In the rows, zero is written as 128.
Each named move below is a turn or a mirror, shown by a few rows before and after it. Which moves, in which order, take the first row of each later pair to the second? The first pair is answered.
Q (before -> after):
[129 105 109 115  68 103 123 130]  ->  [166 110 127 173 128 157 113 155]
[132 108 124 157 125 143 118 146]  ->  [116 103 113 136  97 115 124 134]
[153 155  99 128 134 153 135  89]  ->  [145 153  97 116 123 143 138  83]
H (before -> after):
[ 87  87 154  87 111 100 128 133]  ->  [127 117 154 102 197 157 138  99]
[114 107  72 159 131 123 133 101]  ->  [111 102  69 155 130 122 132 105]
[139 138 141 102 116 143 124 124]  ->  [135 135 138 100 115 144 121 123]
[158  94 141 105 114 171 107 137]  ->  [157  93 136 104 103 170 101 136]
P (before -> after):
[107 103 152 129 163 139 114 112]  ->  [ 98  94 150 124 155 137 117 109]
[117 101 142 138 140 129 126 158]  ->  [122  98 137 138 147 136 123 158]
[150 172 117 139 109 135 123 120]  ->  [153 164 112 135 111 141 123 110]

Each pair is 2 to 3 moves apart.
[121 155 125 106 123 100 107  87]  ->  [121 150 143 146 114  96  79 141]
Q then H then P
[143 125 105 127 185 152 154  90]  ->  [111 112  95  87 122 102 155  88]
Q then H
[157 176 194 123 158 149  95 120]  ->  [131 151 174  64 103 103 110  88]
P then Q then P
[107 129 131  91 104 141 132  93]  ->  [128 137 135 121 143 173 128  94]
H then Q
[107 104 109 157 150 109 133 197]  ->  [132 130 102 152 197 136 154 155]
Q then H
[151 204 119 135 130 130 107 132]  ->  [138 164 116 112  66 104  96 135]
P then H
[137 147 129 123 145 160 123 121]  ->  [110 140 137 128 103 126 114 145]
H then P
[112 136 130 118 133 104 142 107]  ->  [130 111 126 126 151 134 140 100]
Q then P then P
[148 134 132 119 138 158 124 114]  ->  [118 126 137 118  96 119 118 142]
H then P
[106  81 126  78  89 107 133 100]  ->  [130  61 124  91 111 138 130  95]
Q then P then Q
[124 137 190 128 111 130  98 166]  ->  [146 162 187 129 154 155 109 138]
Q then H
[103 131 138 149  83  89 107 166]  ->  [116  96 126 119  64  98 103 138]
H then P then H
[146 183 140 197 149 133 122 173]  ->  [128 215 111 121 130  95 164  92]
Q then H then Q
[102 131 116 101 133  97 166 108]  ->  [143 117 124 131 178 151 155 112]
Q then P
[134 139 180 158 192 165 105 183]  ->  [108 170 140  56 169 112 154  78]
Q then H then Q
[129 127 157 148 142 159 109 130]  ->  [129 139 148 122 150 155 126  91]
Q then H
[104 118 116 100 179 133 182  96]  ->  [124 108 132 146 196 160 156 141]
H then Q
[ 79 167  90  99 119  86 171 100]  ->  [ 67 127 113 137  80  80 133 180]
Q then H
[123  99 109  93 160 135 154  83]  ->  [100  73 110  91 115 108 142 114]
Q then H
[105 158 126 148 116 103 119 154]  ->  [102 167 118 129 122  95 134 129]
H then Q
[146  77  98 108 175 157 153  92]  ->  [149  49 112 146 166 165 128 139]
H then Q
[129 180 168 151 106 120 110 170]  ->  [117 193 150 109  94  93 134 127]
Q then H then Q
[106 128 117  86 145 134 159 101]  ->  [ 91 100 127  95 102 113 141 140]
Q then H
[135 144 143  99 175 135 149  46]  ->  [113 187 161 127 190 124 150  87]
H then P then H
[123 127 132 145  99 105 124 147]  ->  [138 128 112 120 116 114 141  98]
H then P then Q
[101  99 136 127 127 104 137 157]  ->  [117 128 125 111 161 121 159 114]
H then Q then H
[135 138 165  99 171 157 137 103]  ->  [109 153 183 120 128 116 116 165]
H then P then P
[125  97 149  60 184 136 152  56]  ->  [ 66  62 165  88 107  75 131 150]
P then Q then H
[123  82 134 141 129 135 116 148]  ->  [113  96 121 103 118 115 140 103]
Q then H then Q
[116 103  57 136 141 110 154 109]  ->  [123  92  69 172 156 128 141 147]
Q then H then Q
[120 207 144  95 111 104 128 116]  ->  [130 187 163 149 125 133 101 171]
Q then H then Q
[109 143 103  63  75  93 126  89]  ->  [156 167 113 116 186 177 131  80]
H then P then Q
[179 142 148 161 177 187 104 147]  ->  [171 104 111  72 122 151 130  66]
P then Q then H
[134 134  73  92  98  96 159  80]  ->  [162 100 112 185 119 152 106 188]
Q then H then Q
[131 114 127 165 163 158 120 143]  ->  [110 156 127 148 175 134 141 120]
Q then P then H
[141 146 134 145 158 163 104 158]  ->  [139 131 137 147 139 158  96 166]
H then P then H
[103 148 169 149 132 111 122 170]  ->  [123 166 164 145 166 136 128 142]
Q then H
[104 104 123 157 174 129 142 166]  ->  [112 117 119 153 188 138 152 145]
H then Q then H
